One vector is turned by the same rotation once a step. Each row is the vector after some number of steps, and that number follows the row.
The counts run from 0 to 104.
[ 10  19  17  23 -15 -17 -17   5   3 -18   6  -7  -7   1  23 -15  -1  11
  -7 -15  -2  -9  -4 -14  -7   6  16  11 -16   1  -1 -15  21 -10  -4  28
   2  15 -19   2 -20   5  -8  24  -3  25  -4   5  -2  -1   5  -3  -4 -21
 -20  -1  10  -2   7] -> 35
[  3  12  16  16  -5 -13 -16   0   5  -5  11   1  -6   3   8 -13  -5  -8
 -20 -27  -8   7 -14 -27 -16   1   1  -6  -5   1   8 -15  24 -17  -9  35
 -12   9  -5  12 -17   5  -2  17  -2   5   7 -10 -14  17 -16   2   4 -13
 -12  -7  19  15   3] -> 22
[ 14  21  -9  21  -9 -16 -10   2 -20   0  15  18  13 -20  17 -12 -12   0
  -4   6 -13   1  -9 -11   8   4   8  -3  14  -2   1 -20  14   8 -11   9
   3  20 -24  12 -21   2 -15  17 -20   6   0  -9 -23  16  -9   1   5 -24
  -6 -14  -3   7  -8] -> 3
[  9  24   0  12 -10  -8 -17  21  13 -20  -6   1  -6 -14  19 -12   8   4
  -4  -3   3  -4  -3 -23   4  -1   4   1 -13  -8   2  -7  17  -3   1  28
  -6  -3 -22  -1  -6 -14  -6  28 -10  26 -18  11   1   0   3  -2   3 -25
 -26 -14  -1  -2   3] -> 42
[ 13  28   7  23 -13   8 -10  -9  -4 -12  13   0   3   0  14  -4   9  -5
 -12  -6 -16  -7 -23 -17  21  -7   1   5  -6   4  -4  -3   9 -22  -8  29
 -15  -2 -16   4  -4 -29 -15  -3  -8  -8   8   3  -9  15  16  12  -3   1
  -6   1  12  26 -14] -> 57
[ 13   0 -17  18  -8 -12 -16  -3   4  -1  21   5   0  -3  33   9  -8   4
 -17  14 -10   1   1  -6  16   2  15  12  15 -12   3 -11   2  -1   4  32
 -10   0 -26  -3  -4  -7 -11  20  -8  19   4  -4 -31   8   6   2  -2  -7
 -21 -10  17  20  13] -> 82
[ 17  14  -4  29   6 -11 -22  -9  -2   6  -1   9  14 -19   9   2  -4  -6
 -12  -9   7  -2  -8 -24  -1 -10   2 -17   3   3 -11 -23  16  -5 -17  24
 -13  10   2  16  -6 -12 -12   4 -15 -12   9 -10 -15  15 -13  11  -5 -15
 -25 -20  -5  -4 -10] -> 97
[ 11  -7  -1  20  -7  -3 -18   0   7   1  15   3  -7 -19  31  -2 -10 -15
 -24  15  -1 -10   4 -13   1   2  14   9   2   7   3 -23  20  11  -4  29
  -3   5 -23  11 -11 -10  -8  14 -11   6  13 -10 -25  12   0  15   4 -14
 -15 -22   7   6   7] -> 94
[ 15  25 -13  11  -1 -19 -16  12 -12   2   8  14  10   1  18   8 -10   8
   2 -10   5   1   2   6  18   2   7  10  -9 -23 -15 -11  13   1 -19  17
  -5   3  -3  -7 -20   0 -25  16 -19  -2  -7  -7 -23  25  14   1   4 -13
 -19  -9  -1  10   1] -> 72
[ 23  30   4  36  -7 -13 -24 -18  -2  -5  15   3   7 -21  16   7   2  -4
   4  -2 -13 -13  -8 -16  13  -3   7   0   4   5  -2 -28  15  -7  -4  22
   4   5  -9  17 -10  -7  -6   4 -18 -10  12 -11  -1  12 -22   5   6 -14
 -10  -8  -4  -2  -5] -> 102
[ 16  21 -12  18   4 -18 -29  -8  24   5   5   3 -12  -9  13  13   5 -15
  -6  -7   1   4  -1 -26   2  -7  -3  -1 -12  -7   4 -10  21  -8  -4  32
 -13  -7  11   6  -1 -12  -8   7 -16  -6   8 -14 -14  22 -14   0  12 -10
 -25 -15  -1   8  12] -> 19
[ 11  16  10  22 -10 -12 -16 -12  17  -7  22  -9 -20  -1  24   8   2  -8
 -11 -10 -13  -7   2 -14   0   1  10  15  -8   0   3 -19  21 -10  -1  37
  -3   0  -7   6 -12   3  -3  11  -5   0  14 -14  -8  14 -15  -2  10  -9
 -14   0  16   8  15] -> 24
[ 15  11 -23  18   3 -17 -22  -5   8   3  10   7  -4  -9  30  18  -6   2
 -14  14  -1   0   9  -7  21  -6  14  12  12 -21  -4  -7  -1  -1   2  25
  -9  -4 -12  -2  -3  -8 -13  15 -13   6   9 -10 -33  11   6  -4  -6  -9
 -29 -12   8  12   8] -> 83
[ 12  36   8   7 -10  10 -11  24   3 -14   6   3  -4  -8   6 -12   5 -11
  -9  -5 -13  -8 -12 -28  17  -2 -10   2  -8  -4   1  -5  14  -7  -4  22
 -11  -9 -25   4 -13 -29 -11  18 -17  -7  -8   4  -3  20   5   4   9 -15
  -5  -9   4  16 -17] -> 55
[  7  14   7  14  -9  -9 -16   5  22  -6   5 -12  -8  -9  29  -3   3  -1
 -11 -10   8   0   6 -13  -5   0   6   5 -19  -2  -6 -24  15  -5  -7  46
  -7   3  -5   7 -12  -4  -6  16 -14  14 -10   2   0  10 -10   1  20 -19
 -29  -6   8 -10  16] -> 30
[ 16  -3   7  28   1  -9 -22   2   4  -2   7   1  10  -6  19 -19 -11 -14
 -17 -14   1  -6 -14 -25 -17   3   8 -10  -4   4   8 -23  28   4 -18  25
  -3  15 -13   9 -10 -10  -9  17 -11   1   4  -3 -11   7 -11  19   1 -18
 -15 -15   2  -1   7] -> 99
[ 21  22   4  30  -7  -8 -18  -7   9  -4  20   1   1 -16  22   0  -1 -14
   1  -4 -10 -16  -3 -19  10   7   8   2   2  -2   6 -27  19   4  -3  25
   7   3 -16   8 -13 -10  -7  13 -21  -7   7  -7   4   8 -27   9  13 -19
 -10  -7  -4  -5   5] -> 101
[  8  29   7  20  -6 -16 -22 -10   3  -2   7   0  -9 -13  13  15   0   6
  -6 -15   1   0   2 -11   3  -6   7   5 -17   1 -15 -22  16 -13  -9  32
  -9   7   5  15 -18   7 -11   5  -8  -8  15 -20 -14  22  -8  -9  -1 -11
 -23  -8   4   4  -4] -> 26
[ 20  25   4  42  -7 -17 -21 -24  -8  -3  11   9  12 -20  12  -2  -2   0
   5 -11  -7  -6 -12 -11   8  -7   8  -4  -1   7  -5 -28  14 -11 -14  19
   0  13  -2  15  -8  -4 -15  -1 -13  -4  14 -14 -13  10 -13   4  -4 -10
 -11  -6  -4   4  -6] -> 103
[ 16  32  -2   6  -2 -11 -16  18  -7  -6   9   2  12  12   8  -1  -8  -7
  -2 -22   1  -7 -14  -9  15   5   6   4 -11 -23 -11  -7  19   0 -22  23
  -5   1  -7  -9 -19 -18 -21  13 -19 -16  -8   1  -7  22   7   7   8 -18
 -17   1   4  10  -4] -> 66
[  7   6  -2  18  -8 -12 -15  -4  -2  -1  14  14 -12 -14  14  -9  -5 -10
 -14  -4 -12  17  -7 -20 -10  -6  -1  -5  -5  10   8 -15  27  -7 -10  22
 -12  13  -7   9  -8   8 -12  12  -8  14   8 -15 -33  23  -5   2   6 -13
  -2 -21   8  23  12] -> 16
[ 23  16 -28  27   5 -27 -30  -7   5   1  -1   9   6 -12  19   3  -1  -9
   4   5   5  -1  -6 -16   8  -3   9  -6  -1 -16   6 -10  18  10 -17  12
  -4   2   0  -4   2 -16 -21  17 -24  -2   3  -6 -22  13  -3   7   1 -13
 -23 -16  -9   4   8] -> 7
[ 16  13  -1  15 -15   4  -3   4 -10   1  14   4  13   0  26  -5   8  -9
 -15  -2  -3   5 -16  -7  13  -5  -8   0 -12   2 -18 -17   6 -18 -16  37
 -21  -2  -6   4  -3 -27 -17  -2 -17  -6  -5   8 -16  26  16  17  17  -7
  -9  -3   7  14   4] -> 63
[ 14  16  -4  22  -5  -1 -21   2   7 -12 -13   1  -1  -5  12  -9  10  -5
  -8  -2   2   0 -20 -24   6 -16   4  -5 -20   1  -2   5  15 -21 -13  24
 -18  -5  -7  -2   6 -30 -23  10  -9   6   1   5 -19   9  28  11 -14  -6
 -19  -9   1  19  -8] -> 52
[  8  -1  -5  22  -7 -11 -16 -10  11   1  15   3 -14 -12  24  -1   0 -19
 -16   3  -7  15  -6 -19  -8  -6   0   5  -9   7   9 -13  24  -7  -7  35
 -15   0  -6   9   0   1  -8  15 -10  14   6 -12 -29  24  -4   5  16 -10
  -9 -18   5  18  22] -> 17
[ 12  35   2   4 -10  -5  -8  20 -18  -6  20   7  15   9   8  -7  -8   1
  -6 -21 -10  -2 -14 -12  15   5  -1   2  -3 -18  -8 -12  11  -6 -17  20
  -3   5 -14   1 -26  -8 -17   9 -17 -10  -8   1  -5  27   3   1  13 -22
  -6   2   4  10 -11] -> 67
[ 12  35   0   9 -18   2 -13  12   2 -15   0  10 -16 -24  15  -8  12   1
  -5  14 -14  -2  -2 -21  25  -6   1  13 -12   7  -2  -3  13  -5   4  16
  -4  -6 -25   5  -8 -15 -15  15 -13  15  -3   0 -17  20  12  -4   5 -19
 -11 -12  -3  17 -14] -> 49
[ 10   5  -7  16  -9 -12 -10   4  -9  -6  20   8   5  -2  25  -2 -11   5
 -20   6 -15   5  -7  -7   8   1  13   7  21 -11   5 -12   5  -5   0  27
 -11   8 -27   1 -15   0  -6  18  -7  22   0  -7 -33  12   3   0  -3 -12
 -13  -7  25  22   5] -> 81
[ 14  19  -2  22 -19  -3  -1  -6 -18  -3  28   3  18   9  27  -2  -1   2
  -9  -8 -14   0 -15   5  18   3   4  12   3  -5 -11 -22   4 -18 -13  29
  -6  11 -18   2 -15 -12 -13   2 -14   4  -7   3 -13  18  11   8   9  -8
  -6   7  18  19   6] -> 69
[  6   9  13  21 -12 -10 -14  -3  10  -6  22  -7 -13   2  21  -5   0 -12
 -16 -15 -12  -3  -7 -20 -12   4   6   7  -7   3  11 -18  25 -12  -4  39
  -6   6 -11   6 -14   0  -2  15  -5   5   6  -7 -11  14 -13   2   9 -12
 -13  -4  20  13  10] -> 23
[ 20  24 -24  19   6 -26 -26   1  -3   1  -1  16   8 -16   5   0  -9  -7
   3  -5  -1   6  -6 -24   4  -2  -2 -15   6 -13   8 -11  21  11 -15   7
  -2   8  -2   2  -5  -9 -15  22 -22  -1  -1  -6 -19  19 -13   2   6 -18
 -17 -20 -11   6   5] -> 8
[ 22   2 -26  38  -3 -20 -27 -17   4   2   8   6   6 -12  28   3   1  -8
   2  13   2   1  -8  -8  10  -4   9  -1   1  -6   5 -16  14   7 -16  19
  -7   4  -8  -1   7 -15 -18  10 -18  12   3  -1 -25   6   4  14   7  -9
 -15 -16  -8   5  16] -> 6
[ 16   0 -21  34 -12 -16 -15 -17  -6   1  16   8   8 -13  34  -4  -2  -6
  -8  14  -9   4 -13  -8   8  -6  10  -1   8   4   2 -21   6  -2 -12  22
  -6  11 -16   7   4 -11 -13  10 -19  16   3  -2 -28   9   1  12   7  -9
 -11 -15   2   5  14] -> 5
[ 17  15 -15  19  -4 -20 -16   0  -8   0  15   1   7   5  28  12  -6   6
   1  -3   2  -2  -5   9  21   0  19  20  -9 -19 -13 -10  10  -4 -16  24
  -1   1  -7 -10 -11  -7 -23  11 -14  -4  -1  -4 -24  19  21   4   1  -8
 -19   3   7   9   8] -> 71
[ 17  13  -6  24   6  -9 -25  -6   7   8   3   7   8 -23  16   6  -1  -7
 -13   7   3  -7   0 -24  11  -8   1  -5   0  -1 -12 -27  14   6  -9  27
  -8   2  -4  14  -6 -16 -10   1 -16 -13  12 -11 -18  14 -14   9   2 -15
 -25 -18  -6  -6  -4] -> 96
